Each path below is one point turned by a fixed rotation once a step. After each direction that follows a path, write how fast that rotation turns it, in degrees per step (0 if it stays still).
Each turn is a multiple of 5 degrees from 10 to 175, or 0.
Each row of a path follows its step; steps can be skipped.

step 2: [ -5.4 -29.3  19.0  -8.3   2.6  22.5 -14.7   9.4  17.1 -15.7   1.1 -10.6
  12.3  25.8  13.9  20.1 -11.0   0.2  -0.4 -10.4   2.7  14.9 -30.9   5.7
  -4.1  21.7  19.2  18.2   1.2  23.3  23.6  -7.8  -4.3  32.5  -4.7 -28.7
  17.9 -23.2 -18.8  -5.3   1.6   0.5   2.3 -16.0  -1.8  14.2 -32.5 -13.1
 -13.7 -10.0 -20.5   7.7   2.5  -6.2   0.9   2.0 -15.6  -9.4  39.4  -2.8
  21.8 -14.5 -16.0   0.2 -40.7 -11.8  11.5  -7.4  -6.2  11.4 -18.2  -7.4
  13.6  -3.8  21.5]
step 6: [-38.4 -11.8  15.7 -23.6  -1.4 -19.3  -4.6   5.9 -37.0 -27.7   5.7  10.8
  11.7   7.4  -0.7  14.3  -0.2   7.3 -19.3   0.8  -6.6   2.0  -5.1 -13.3
 -19.8   1.1  16.7 -19.0  -4.3 -17.8 -14.1 -12.0   5.0  45.9  -3.7 -14.2
  10.1  -7.4 -24.8 -31.4 -23.4  26.1  17.4  -9.5 -22.0 -28.6  -0.1   1.4
 -28.9   4.9  -2.2  -1.1  12.6   3.3  11.1   9.1 -38.8 -16.6   1.0   8.1
  14.5   3.3 -15.7  -1.3  -7.2  -5.1   6.1 -12.4  14.5  11.3   6.8  -3.2
  21.5  -8.5  -9.2]
step 8: [ -3.5 -25.6  39.1  -9.1  28.9   4.1  11.0  -7.8  -7.1 -32.3  16.4   3.1
  12.2  11.3   1.5  24.6 -26.5 -24.8   8.2  -2.8  27.0   5.2  -5.1 -12.8
  -7.5  19.3  19.0   9.0   2.5   1.7  16.9 -19.0  10.5  21.3   1.4 -14.3
  -4.9 -23.3  -0.8 -24.2   8.7  -9.2 -22.6  20.6 -10.7  -7.0  -1.6  -4.9
  -4.6 -28.1 -14.1 -16.8  29.7  -4.7   0.0   8.7 -21.7 -13.2  23.8  23.5
   6.2  -3.3 -31.9   1.6 -12.8  -3.1 -13.2  -8.7   2.6   7.8  -7.8  12.0
  18.8  12.2  30.9]
step 10: [-17.6 -15.7  22.8   2.9   0.5   3.3  -9.6   0.3   5.0 -38.8 -17.4 -12.2
   1.2 -14.4  -6.1   9.7 -25.5   4.4 -10.7 -20.8  -1.0   1.3   4.5 -11.6
 -12.2  10.6   5.1  17.4  13.3   7.8 -10.0  -4.0  21.0  13.9  -1.7 -24.1
   2.6 -50.3 -13.8  10.1 -13.8   6.2   5.0  10.3 -14.7   2.5 -35.8   2.3
  -6.0   6.7  -0.1  -6.9  12.3  15.1   0.7  28.1  12.5  16.9  20.2   2.9
  18.7 -37.0 -10.1  -6.8  12.0 -30.4  14.0  26.7  19.0  18.5 -16.4  -4.7
  25.5  -1.5   9.8]
step 11: [-16.2  16.5  22.5   0.0 -41.8   3.3  13.9   2.4  -9.2 -32.7   9.0 -10.0
  31.8   2.0  22.3  -0.7  -2.0   9.7  -7.2 -12.0  -6.4 -27.6 -21.1  -4.2
 -13.3  18.5 -22.7  -5.3  10.2  -0.9  -0.8 -11.1  12.1  27.9   7.6  -2.5
 -12.4 -19.6  -6.8  11.4   8.9  26.7 -12.4  34.0 -20.4  -8.2  12.3  10.8
 -37.4   3.0 -24.1  -9.4  -4.8   7.2   2.0  31.1   0.2   1.6   5.3  -3.5
  12.6 -15.2  20.7  20.3   2.4  17.9  14.6  18.1  14.0  17.7  20.8   1.7
  -1.0   1.0  16.9]
step 12: [-44.8 -24.9  28.2  -1.8  -5.1  19.8 -12.3   7.4 -27.7 -19.1  -9.6 -12.5
  33.8  -8.5  10.7  20.5  -4.8   9.4 -13.6 -10.2   0.0 -21.5 -18.2  18.5
 -12.8  -9.6  10.4 -24.9 -33.5  16.3 -13.3 -14.0   2.3  20.0   5.3   5.8
   8.6 -12.7  -9.2 -11.8  -6.5  13.3  11.8   9.9 -19.1 -16.8 -25.8  10.7
 -25.5  -9.4  16.9  -3.4  -3.8 -17.8 -14.3   7.1  -2.9  10.0  31.1  18.7
  31.0   8.1   0.6 -17.4   2.7   0.4   7.4 -14.6   9.8   9.1   0.4  17.5
  13.0   5.6  -5.4]
step 15: [ 22.3 -16.6  18.8 -16.9  -1.3  -6.1 -10.2 -19.6   3.9 -29.2   3.8 -15.3
  16.7  14.8  -2.1 -13.1   1.1  32.4  -5.4   7.7  16.9   5.8 -14.6  17.7
  12.9  17.3   9.1   4.8   5.4  15.9  -0.1   9.7   4.0   4.5  10.3 -25.7
 -18.3 -18.8  -0.2 -11.5  13.5  25.8  -0.3   7.7 -17.6  17.1  20.3  -3.4
   8.4  -9.0 -10.7  -2.0  15.6  11.1 -18.6  23.8   7.3  13.3   1.7  37.8
  26.0  -9.0 -10.0 -19.5 -12.7  27.3  25.9   0.2  -2.6  11.2 -10.8   3.4
  22.2 -35.2  39.1]
step 16: [ -5.1 -12.8  22.8 -26.4   4.0  -7.1  19.8  15.7  -8.9 -30.7  13.7  -3.0
  -6.9   3.0  22.3  -6.0   9.9   1.8  -7.4   4.6  -8.9   7.9  -3.1 -14.6
  12.9   4.3  17.7  -4.8   6.6   0.0  -2.0  -7.3   0.4  23.2  -2.3  -4.0
   6.7 -45.2  -3.8 -20.2  15.9 -20.9 -11.3  20.6 -12.0   8.0 -16.9   4.4
 -13.2 -13.8  -8.7   0.8  30.5  28.2   8.7  42.3   8.2   7.0  45.0   2.4
   2.3  -2.2   6.1 -25.7  14.5  -8.4   5.3   1.3  23.3  20.0  -5.9 -10.1
  37.8 -11.6  -1.7]
step 21: [-22.3 -22.8  15.2 -16.6 -11.5  19.1   7.9   4.7  13.1 -40.8  20.0   1.3
  -7.3  21.4 -12.4  -5.1   4.1   3.5 -12.6   1.1  -0.7  -2.2  -5.8  17.9
  -5.9  22.4  -3.6   3.2   1.8  -8.6  13.6  24.6  31.8  17.4  -1.9 -24.8
   6.8 -20.3  11.9  -5.1   1.4  32.2  -8.6  26.4   0.9  23.8  -0.6 -14.3
  -5.6  13.0 -11.2 -14.6   8.3   2.2 -18.8  -5.1   0.4  -1.4  12.8   1.8
  -5.5   4.8 -23.1 -11.0  -9.6  23.1  31.1  -4.6  17.4   4.9   1.2 -31.5
  12.3 -16.2  49.9]
Speeds:
[ 1.9  3.0  0.0  3.8  1.8 -5.9 -4.3 -2.0  6.4 -1.5 -3.7  0.1 -0.7 -2.1
 -0.2 -2.6 -4.0  2.3 -8.9 -6.7 -4.1  5.9  2.9 -5.8 -2.5  2.7 -5.6 -1.0
  1.2  0.3  1.3  3.2  6.2  0.5  0.7 -7.4  2.4 -0.2 -2.0  0.6 -3.1  4.0
  2.6 -0.7  0.7 -0.2 -2.2 -0.3 -3.2  7.8 -2.0  0.0 -5.2  3.5  5.8 -7.5
 -1.5 -9.4 -6.3 -2.5  7.8 -1.8 -1.2  0.6 -5.1  0.1  2.4  3.0 -2.2  1.7
  1.1 -8.7  0.9 -2.2 -0.9]  95
[-5.1 -2.1  5.4  6.3 -1.8  8.5 -7.7  0.0  5.8 -1.7  3.7  0.6 -0.5  4.7
 -0.6 -1.6 -2.7  3.7  0.6  3.5  2.3 -0.1  3.7  2.7  6.9 -4.8  1.1  0.9
  5.9  3.4 -2.2 -5.5 -3.7  1.8 -0.2  1.1  8.9 -3.4  4.2  0.8  1.0  2.3
 -2.7 -5.6 -2.4 -3.0  2.6  7.4  2.5  4.6  5.6 -1.6 -2.2  3.0  1.3 -3.8
  1.4  0.1  2.8 -5.6  1.1 -7.3  3.1 -2.8 -2.4  7.6 -3.2 -4.5 -5.5 -2.0
  2.3  0.4  2.0  0.2 -4.5]  145
[  7.2   5.0   1.1   3.4  -0.1   5.7   1.2  -2.2  -4.4  -1.3   4.4  -0.5
   0.0   5.3   0.4  -2.1   0.0   2.3  -1.1   5.7  -0.6   4.5  -3.4   7.4
  -6.9   4.7  -5.2   3.0   0.6   1.2  -0.2   3.5   2.9   2.3  -3.7   3.2
   2.0   1.3  -1.8  -0.7  -3.4   3.9   6.3  -0.7   6.7  -8.6   5.9   3.2
  -0.4  -1.3  -1.0  -6.0  -0.8   3.9   1.3   1.8  -0.9   6.9  -0.4  -5.6
  -0.7   1.4  -3.1   0.7  -4.7   3.3   5.8   1.3   0.0  -2.4 -10.2  -1.2
  -6.0  -1.8   6.0]  175
[ -4.0  -3.3  -0.1  -3.7   4.1   3.3  -3.5  -0.7   2.6  -1.5   5.5   0.5
   2.1   0.4   6.1  -2.9   7.2   2.5  -4.8  -1.9  -6.0   2.1  -5.4  -0.7
   2.6  -5.1   0.9   0.6  -6.2   3.7   6.7  -1.8  -3.9  -3.9   1.7  -3.2
   1.4   3.9   3.0  -4.4   1.0   3.4   5.8  -3.5   1.6   0.8   1.3   8.3
  -3.6  -9.8  -4.6   0.9  -2.3  -0.6   1.1   0.3   1.1   0.9  -1.1   5.4
   5.2   3.7  -5.0  -1.1  -4.0  -2.5  -2.6   3.9   1.6 -10.4   2.3   3.1
   3.6  -5.8  -0.9]  110
[ -2.4   1.6  -0.6  -3.2  -1.9  -4.0   1.0   2.8   0.0  -0.7   1.9  -0.6
  -0.1  -2.4   2.1   1.3  -1.7  -1.3   2.8   0.3   1.2   2.3  -0.1  -0.2
   0.4   6.3   1.7   0.8  -8.2  -0.5  -3.7  -0.3   0.9  -6.4  -4.8   5.7
   4.2  -0.9   0.3  -9.0  -4.8   5.7   4.6  -2.7  -5.0  -5.6  -0.6   1.8
  -7.6   1.1   4.9   0.6 -12.2   2.8  -3.9   3.8   5.5  -2.7  -5.3  -3.1
  -2.7  -1.6   3.5   0.4   1.2  -1.2   2.6   2.2  -1.5   2.0   7.7   7.2
   0.0   9.0   1.6]  55
[ -2.8   7.1   0.7  -0.3   1.3  -1.1  -2.5   7.0   2.6  -3.8  -3.6  -2.8
   1.8   2.8   1.1  -0.3  -1.7   2.8   4.0   6.0   1.9  -6.8  -0.3  -2.3
  -1.5   3.0  -5.8   5.8  -5.0   1.8  -2.2  -2.6   4.9   1.8  -0.1   3.2
   0.9   1.2   0.3   1.9   1.3   5.5  -1.3   3.9  -5.1  -0.1  -5.6   3.4
  -0.4  -0.2   0.6   1.4   8.3  -1.4   2.4  -4.3   1.1  -1.1  -2.1   1.3
  -7.2  -0.1  -4.7  -4.2   0.7  -5.1  -8.2   6.1  -4.9 -10.3  -1.5  -7.5
   0.3   4.8   4.7]  35
